(in the rows, 100 means zero)
Each path below is one point turned by a fixed rotation once a step. After each direction that follows a path, write how fast that rotation turns it, in degrees a step (0 if it stays still).
Each turn is a multiple of 5 degrees from 10 to 175, or 0.
Each row of a path follows its step; steps can be skipped.
Path 1:
step 2: [98, 106, 91, 96, 99, 134, 97, 119, 102, 88, 112, 102, 115, 104, 90, 112, 78, 102, 101, 88, 91, 90, 102, 102, 107, 121, 132, 96, 98, 99, 96, 91, 88, 126, 114, 89, 104, 104, 106, 86, 100, 83, 80, 80, 106, 122, 120, 97, 88, 100, 103, 113, 81, 122, 107, 119, 102, 100, 96, 88, 84, 79, 100, 102, 108, 94, 91, 90, 94, 94, 90, 110, 85, 104, 91, 95, 87, 99, 89, 92, 95, 131]
step 4: [91, 101, 109, 98, 110, 93, 109, 111, 106, 91, 103, 96, 93, 108, 99, 104, 86, 88, 98, 89, 107, 113, 88, 92, 111, 79, 106, 98, 104, 82, 89, 95, 85, 118, 120, 115, 96, 110, 109, 86, 115, 101, 84, 113, 119, 102, 92, 103, 96, 91, 89, 87, 83, 103, 81, 100, 75, 91, 106, 126, 84, 82, 80, 117, 109, 105, 79, 117, 82, 97, 82, 94, 101, 79, 106, 88, 97, 102, 84, 66, 79, 98]
step 6: [92, 138, 112, 80, 125, 112, 111, 122, 107, 84, 102, 126, 110, 101, 88, 97, 110, 103, 87, 96, 108, 109, 78, 114, 104, 103, 111, 118, 98, 101, 105, 96, 82, 90, 113, 99, 89, 107, 78, 119, 100, 82, 96, 94, 127, 118, 95, 94, 85, 102, 101, 99, 105, 113, 92, 97, 98, 109, 109, 109, 80, 118, 111, 94, 103, 109, 107, 104, 104, 91, 99, 107, 92, 89, 123, 75, 98, 87, 92, 100, 94, 106]
step 7: [99, 89, 88, 109, 107, 82, 89, 89, 88, 91, 104, 106, 98, 106, 99, 105, 127, 119, 103, 114, 84, 113, 117, 96, 100, 94, 119, 110, 93, 108, 102, 81, 91, 99, 103, 79, 90, 110, 87, 105, 92, 92, 95, 104, 88, 99, 105, 88, 115, 105, 118, 101, 89, 86, 74, 100, 108, 77, 101, 100, 92, 94, 85, 119, 93, 97, 103, 95, 121, 88, 88, 102, 100, 106, 86, 117, 69, 83, 69, 77, 86, 88]
step 12: [119, 99, 86, 86, 101, 106, 104, 110, 123, 65, 113, 107, 87, 108, 107, 73, 74, 91, 94, 99, 111, 69, 74, 109, 115, 96, 97, 93, 104, 103, 111, 86, 95, 96, 98, 103, 105, 110, 92, 119, 90, 104, 93, 96, 126, 102, 106, 85, 103, 96, 99, 113, 88, 89, 78, 120, 104, 74, 76, 95, 108, 103, 89, 101, 102, 99, 116, 101, 96, 102, 96, 104, 90, 106, 101, 83, 84, 88, 91, 100, 106, 99]
step 19: [82, 103, 101, 116, 127, 98, 93, 121, 94, 99, 113, 85, 107, 98, 115, 91, 99, 107, 121, 123, 98, 83, 97, 86, 129, 80, 94, 86, 109, 93, 100, 97, 101, 109, 113, 85, 96, 84, 97, 106, 92, 102, 76, 102, 110, 94, 90, 90, 97, 88, 95, 101, 106, 96, 84, 121, 86, 105, 111, 96, 70, 116, 107, 114, 94, 94, 85, 96, 88, 90, 94, 108, 110, 101, 112, 88, 96, 91, 83, 70, 107, 120]
step 20: [111, 122, 87, 98, 106, 96, 97, 100, 78, 81, 112, 100, 94, 79, 90, 87, 109, 114, 77, 100, 96, 93, 100, 113, 101, 101, 103, 109, 112, 104, 102, 83, 85, 114, 93, 75, 90, 102, 115, 73, 86, 98, 111, 106, 105, 103, 110, 87, 93, 117, 93, 86, 77, 74, 106, 94, 91, 95, 112, 82, 86, 71, 85, 112, 99, 113, 107, 130, 86, 108, 91, 96, 85, 101, 91, 88, 101, 90, 114, 106, 93, 101]
Speeds:
[104, 99, 95, 102, 100, 97, 97, 98, 93, 100, 103, 100, 98, 99, 98, 99, 98, 105, 97, 100, 98, 102, 94, 102, 97, 99, 101, 98, 96, 102, 101, 102, 98, 103, 100, 98, 101, 95, 98, 99, 100, 97, 104, 104, 94, 93, 102, 96, 98, 101, 102, 98, 100, 101, 94, 95, 101, 102, 99, 95, 105, 104, 98, 99, 101, 98, 104, 103, 101, 99, 103, 101, 105, 96, 97, 104, 95, 102, 104, 99, 98, 102] | 170
[100, 98, 93, 101, 98, 98, 99, 100, 104, 105, 102, 100, 101, 99, 104, 106, 101, 99, 102, 98, 100, 105, 97, 100, 97, 98, 101, 106, 103, 97, 99, 100, 102, 103, 102, 97, 93, 98, 104, 95, 98, 101, 105, 102, 97, 107, 100, 103, 100, 98, 101, 102, 97, 95, 102, 101, 99, 101, 98, 102, 100, 93, 95, 103, 97, 101, 97, 105, 100, 99, 103, 100, 104, 101, 97, 101, 101, 98, 103, 99, 95, 100] | 115
[101, 102, 97, 103, 96, 100, 97, 99, 95, 101, 95, 106, 102, 98, 102, 98, 97, 101, 107, 98, 98, 106, 95, 101, 99, 100, 102, 98, 95, 102, 98, 99, 104, 96, 101, 97, 99, 101, 103, 98, 100, 101, 96, 99, 104, 95, 98, 97, 100, 102, 104, 106, 96, 99, 102, 98, 101, 103, 103, 102, 94, 94, 102, 98, 98, 95, 100, 99, 101, 104, 101, 99, 94, 99, 99, 103, 100, 102, 99, 101, 102, 101] | 55
[93, 106, 99, 101, 97, 103, 100, 100, 98, 100, 103, 99, 103, 102, 101, 99, 101, 99, 100, 100, 97, 102, 101, 107, 99, 100, 96, 99, 106, 96, 95, 100, 103, 101, 102, 96, 103, 93, 104, 103, 99, 100, 102, 99, 99, 101, 99, 102, 99, 101, 100, 102, 100, 97, 99, 102, 102, 98, 105, 102, 106, 104, 102, 98, 102, 94, 98, 92, 97, 95, 100, 100, 99, 95, 97, 102, 102, 99, 98, 103, 99, 99] | 135
[100, 101, 105, 103, 104, 98, 106, 101, 94, 102, 98, 101, 101, 104, 104, 102, 100, 100, 101, 103, 98, 99, 102, 100, 97, 97, 103, 101, 101, 98, 99, 101, 104, 104, 99, 100, 101, 97, 97, 98, 97, 102, 96, 101, 94, 99, 99, 101, 106, 97, 103, 104, 100, 99, 101, 97, 102, 91, 102, 95, 99, 102, 102, 100, 97, 96, 95, 100, 103, 100, 104, 105, 101, 105, 106, 102, 99, 102, 103, 97, 101, 99] | 175
Path 2:
step 2: [130, 110, 129, 93, 110, 104, 91, 109, 86, 107, 91, 131, 101, 101, 91, 115, 122, 92, 90, 86, 86, 78, 91, 116, 98, 99, 119, 76, 105, 114, 79, 94, 101, 83, 108, 92, 86, 105, 105, 98, 108, 106, 96, 108, 99, 87, 96, 77, 112, 117, 105, 108, 92, 112, 91, 114, 100, 115, 100, 100, 103, 112, 74, 110, 82, 101, 108, 115, 86, 104, 96, 92, 105, 89, 103, 94, 107, 94, 83, 98, 105, 101]
step 9: [102, 102, 94, 104, 71, 117, 96, 123, 101, 109, 89, 104, 97, 106, 93, 94, 112, 90, 110, 113, 108, 97, 93, 109, 120, 91, 100, 67, 99, 97, 55, 83, 91, 98, 88, 95, 88, 98, 100, 92, 97, 104, 98, 121, 87, 95, 107, 80, 107, 101, 83, 115, 108, 98, 124, 103, 103, 89, 85, 98, 91, 109, 102, 100, 91, 113, 90, 102, 86, 101, 93, 112, 79, 95, 89, 106, 109, 83, 93, 92, 99, 118]
step 14: [76, 90, 111, 94, 103, 95, 116, 104, 114, 92, 89, 110, 106, 92, 85, 89, 97, 87, 120, 85, 90, 76, 109, 93, 107, 97, 109, 97, 109, 107, 97, 107, 91, 94, 100, 85, 110, 99, 88, 88, 113, 107, 124, 118, 101, 103, 109, 90, 92, 108, 129, 112, 114, 121, 98, 110, 114, 111, 94, 79, 83, 87, 79, 103, 92, 113, 103, 88, 101, 91, 94, 65, 109, 125, 103, 115, 104, 101, 108, 88, 96, 95]
step 15: [97, 108, 105, 102, 89, 111, 118, 101, 73, 106, 87, 83, 83, 87, 104, 106, 102, 100, 121, 101, 118, 90, 97, 102, 110, 133, 119, 105, 74, 87, 84, 81, 105, 100, 108, 96, 98, 84, 100, 91, 100, 115, 88, 109, 109, 86, 65, 98, 110, 108, 108, 102, 111, 88, 88, 108, 106, 96, 117, 99, 107, 90, 102, 114, 74, 108, 98, 103, 95, 94, 79, 98, 91, 97, 110, 118, 111, 103, 96, 108, 84, 91]
step 20: [104, 104, 119, 105, 87, 99, 94, 106, 91, 96, 86, 105, 87, 100, 90, 93, 107, 84, 84, 103, 89, 96, 98, 101, 109, 113, 109, 91, 98, 101, 77, 92, 84, 114, 107, 118, 94, 116, 71, 105, 118, 110, 106, 103, 84, 103, 126, 77, 113, 98, 108, 115, 98, 108, 98, 123, 93, 97, 99, 81, 130, 109, 91, 91, 100, 114, 73, 121, 105, 100, 117, 85, 108, 99, 115, 104, 104, 89, 82, 96, 114, 99]
step 21: [131, 79, 98, 93, 105, 100, 94, 137, 90, 95, 96, 108, 97, 77, 83, 103, 119, 104, 108, 113, 93, 94, 97, 103, 104, 92, 114, 111, 106, 89, 112, 85, 105, 92, 98, 109, 101, 93, 90, 87, 100, 89, 101, 119, 108, 92, 102, 75, 102, 104, 90, 96, 107, 106, 94, 109, 96, 101, 100, 88, 82, 101, 69, 99, 88, 90, 105, 97, 123, 81, 75, 91, 109, 102, 87, 119, 119, 105, 90, 98, 85, 111]
step 22: [97, 94, 115, 107, 90, 99, 109, 95, 83, 90, 81, 121, 90, 106, 90, 115, 90, 101, 113, 109, 108, 76, 110, 89, 129, 114, 118, 100, 74, 104, 95, 101, 100, 78, 91, 99, 97, 97, 95, 108, 100, 96, 92, 109, 98, 105, 107, 86, 92, 120, 98, 98, 111, 114, 91, 119, 113, 104, 94, 142, 102, 78, 90, 100, 99, 120, 87, 98, 97, 95, 99, 93, 97, 108, 106, 93, 111, 110, 109, 95, 129, 100]
Speeds:
[96, 102, 100, 101, 99, 94, 97, 99, 98, 100, 105, 97, 105, 102, 98, 100, 100, 104, 102, 104, 105, 102, 98, 98, 98, 95, 97, 102, 98, 98, 95, 100, 103, 99, 101, 102, 102, 100, 105, 103, 99, 95, 99, 102, 97, 99, 98, 91, 102, 105, 102, 101, 100, 98, 99, 102, 100, 99, 101, 106, 103, 92, 101, 96, 102, 101, 99, 99, 99, 102, 99, 103, 96, 96, 102, 101, 105, 100, 104, 99, 98, 104] | 115
[102, 100, 99, 98, 103, 102, 104, 105, 96, 107, 99, 103, 103, 94, 100, 96, 98, 104, 101, 100, 102, 102, 100, 100, 99, 100, 98, 102, 101, 95, 105, 100, 104, 103, 95, 101, 105, 103, 103, 101, 104, 95, 103, 101, 99, 97, 93, 105, 96, 100, 97, 99, 96, 103, 102, 101, 99, 99, 97, 99, 101, 99, 97, 104, 105, 102, 98, 102, 104, 101, 99, 100, 101, 106, 103, 104, 98, 100, 105, 101, 98, 99] | 160
[101, 107, 101, 98, 100, 103, 102, 98, 96, 97, 101, 103, 101, 102, 103, 98, 99, 100, 104, 99, 100, 103, 96, 96, 100, 106, 103, 100, 100, 96, 99, 100, 101, 95, 101, 100, 102, 99, 99, 96, 98, 99, 103, 95, 104, 102, 96, 98, 103, 101, 93, 100, 100, 95, 94, 104, 100, 101, 100, 100, 104, 101, 99, 98, 105, 101, 101, 101, 94, 100, 103, 103, 99, 104, 105, 98, 102, 99, 96, 101, 108, 102] | 160
[101, 103, 99, 100, 96, 101, 99, 101, 96, 98, 101, 101, 100, 96, 103, 101, 103, 97, 100, 97, 99, 98, 99, 96, 99, 96, 96, 99, 102, 94, 102, 99, 99, 101, 100, 100, 102, 107, 94, 101, 96, 105, 96, 97, 94, 102, 104, 99, 98, 99, 94, 97, 98, 96, 105, 104, 102, 97, 97, 102, 95, 98, 103, 100, 99, 98, 97, 105, 101, 97, 103, 99, 101, 96, 102, 102, 102, 103, 101, 98, 98, 107] | 35
[105, 98, 96, 101, 100, 100, 102, 97, 100, 103, 100, 99, 97, 104, 100, 106, 97, 98, 101, 101, 103, 94, 106, 98, 101, 103, 103, 100, 104, 98, 100, 100, 102, 102, 98, 102, 101, 102, 104, 101, 97, 102, 98, 97, 101, 100, 100, 103, 108, 99, 101, 95, 100, 101, 101, 107, 98, 99, 102, 103, 96, 98, 106, 99, 101, 107, 99, 98, 100, 103, 98, 98, 95, 100, 104, 99, 98, 95, 99, 104, 96, 99] | 100
Path 3:
step 0: [109, 115, 101, 92, 97, 92, 93, 132, 106, 118, 103, 80, 109, 110, 98, 118, 75, 94, 85, 99, 105, 117, 88, 110, 117, 115, 98, 106, 111, 116, 124, 84, 123, 115, 80, 95, 107, 109, 119, 91, 104, 87, 99, 96, 73, 90, 74, 88, 99, 112, 111, 99, 99, 106, 96, 92, 114, 101, 87, 92, 108, 120, 81, 102, 92, 102, 99, 98, 105, 90, 106, 90, 105, 97, 85, 94, 88, 87, 106, 126, 103, 120]
step 4: [123, 100, 99, 108, 90, 103, 104, 87, 100, 111, 92, 98, 89, 112, 81, 107, 81, 94, 98, 98, 93, 93, 105, 105, 95, 123, 109, 123, 106, 119, 127, 100, 118, 119, 100, 110, 86, 83, 123, 94, 116, 89, 111, 98, 99, 112, 110, 98, 96, 109, 93, 82, 112, 111, 101, 94, 119, 100, 97, 109, 112, 84, 114, 91, 91, 125, 102, 79, 113, 97, 86, 101, 95, 100, 109, 92, 104, 70, 72, 98, 90, 127]
step 5: [121, 90, 105, 105, 99, 93, 95, 100, 99, 109, 67, 112, 101, 93, 80, 125, 115, 86, 112, 81, 115, 101, 114, 103, 114, 107, 93, 101, 117, 98, 117, 106, 113, 105, 99, 88, 108, 115, 131, 116, 95, 85, 84, 112, 97, 100, 103, 92, 103, 72, 110, 114, 116, 87, 90, 103, 99, 86, 93, 112, 106, 99, 78, 64, 108, 86, 97, 91, 116, 101, 107, 110, 91, 85, 104, 98, 91, 91, 85, 104, 89, 105]
step 16: [117, 106, 109, 102, 96, 109, 113, 104, 96, 113, 105, 109, 98, 86, 116, 111, 97, 108, 97, 103, 134, 78, 124, 114, 107, 88, 87, 109, 92, 130, 109, 95, 125, 105, 99, 92, 77, 88, 116, 94, 113, 96, 97, 85, 105, 104, 98, 88, 108, 88, 109, 85, 97, 109, 87, 106, 96, 107, 104, 118, 107, 105, 72, 80, 98, 99, 94, 67, 112, 91, 116, 96, 105, 102, 109, 102, 82, 78, 86, 116, 101, 104]
step 20: [124, 80, 89, 100, 99, 104, 96, 108, 103, 107, 95, 85, 116, 117, 103, 108, 92, 82, 101, 118, 114, 103, 95, 121, 111, 124, 98, 92, 100, 116, 106, 112, 102, 96, 106, 112, 98, 96, 101, 92, 87, 107, 89, 72, 89, 97, 103, 85, 97, 99, 91, 93, 99, 105, 114, 113, 111, 112, 104, 104, 101, 122, 96, 83, 109, 122, 98, 97, 104, 96, 130, 74, 100, 112, 131, 119, 100, 78, 104, 89, 106, 129]
step 21: [106, 98, 101, 95, 108, 94, 99, 136, 101, 80, 81, 92, 89, 109, 87, 114, 101, 89, 106, 127, 93, 87, 100, 101, 112, 113, 106, 115, 111, 135, 114, 85, 135, 93, 95, 108, 117, 120, 112, 109, 119, 78, 108, 104, 87, 98, 102, 108, 103, 99, 94, 97, 90, 104, 98, 110, 117, 95, 91, 103, 80, 110, 85, 97, 101, 95, 89, 96, 110, 85, 103, 98, 100, 112, 93, 78, 108, 94, 84, 100, 105, 126]
step 22: [107, 85, 97, 92, 88, 111, 112, 89, 103, 76, 103, 105, 120, 103, 87, 101, 106, 85, 106, 69, 113, 103, 103, 109, 121, 102, 114, 128, 128, 87, 91, 113, 102, 82, 113, 125, 98, 95, 127, 116, 106, 95, 84, 95, 85, 99, 104, 87, 77, 89, 95, 112, 101, 106, 102, 102, 117, 109, 90, 102, 104, 103, 80, 93, 105, 102, 82, 116, 96, 78, 108, 106, 91, 118, 99, 77, 100, 103, 94, 103, 92, 117]
Speeds:
[95, 100, 104, 97, 98, 104, 97, 98, 99, 99, 104, 99, 96, 101, 100, 101, 101, 98, 105, 95, 102, 100, 101, 93, 102, 101, 95, 98, 108, 102, 97, 101, 101, 105, 103, 95, 97, 98, 101, 96, 102, 102, 103, 99, 107, 98, 95, 101, 104, 99, 103, 100, 95, 101, 99, 99, 102, 100, 97, 100, 102, 101, 102, 95, 97, 101, 97, 97, 100, 101, 104, 98, 100, 96, 99, 99, 98, 101, 101, 103, 100, 93] | 40
[97, 104, 94, 93, 99, 98, 102, 97, 101, 98, 100, 102, 94, 98, 101, 101, 99, 104, 102, 102, 101, 99, 98, 103, 102, 102, 100, 101, 102, 106, 101, 99, 104, 107, 103, 102, 101, 101, 92, 101, 101, 96, 103, 99, 97, 99, 101, 96, 96, 103, 102, 96, 98, 98, 101, 102, 101, 107, 100, 103, 102, 100, 98, 96, 99, 101, 108, 101, 103, 98, 97, 97, 96, 98, 100, 103, 95, 101, 98, 99, 102, 103] | 85
[99, 101, 101, 104, 98, 101, 99, 100, 101, 106, 99, 101, 97, 102, 96, 102, 94, 96, 103, 103, 97, 103, 100, 99, 97, 101, 102, 96, 96, 101, 99, 109, 105, 101, 100, 103, 104, 96, 101, 108, 102, 99, 101, 95, 102, 97, 103, 100, 96, 103, 106, 104, 101, 102, 97, 102, 98, 105, 97, 93, 103, 100, 103, 99, 101, 97, 100, 98, 101, 100, 100, 99, 105, 97, 102, 102, 102, 98, 101, 98, 98, 97] | 70
[97, 99, 96, 97, 95, 97, 100, 104, 104, 104, 100, 97, 101, 101, 97, 100, 97, 102, 102, 100, 98, 97, 104, 101, 100, 95, 104, 99, 96, 100, 96, 100, 97, 104, 103, 94, 104, 101, 102, 96, 102, 100, 95, 100, 99, 104, 102, 104, 99, 100, 103, 104, 100, 99, 102, 102, 104, 98, 98, 105, 100, 106, 102, 102, 108, 95, 99, 98, 103, 98, 98, 99, 101, 102, 99, 97, 95, 97, 95, 102, 102, 97] | 135
[102, 99, 98, 106, 102, 99, 96, 103, 100, 100, 106, 97, 97, 100, 96, 102, 96, 105, 97, 100, 104, 101, 102, 96, 99, 94, 101, 100, 103, 105, 104, 99, 98, 98, 97, 99, 95, 96, 95, 100, 98, 100, 100, 96, 99, 101, 105, 100, 100, 101, 97, 98, 98, 104, 102, 101, 101, 101, 103, 96, 104, 100, 98, 95, 104, 101, 102, 101, 99, 104, 98, 101, 99, 99, 101, 92, 102, 94, 98, 101, 103, 99] | 155
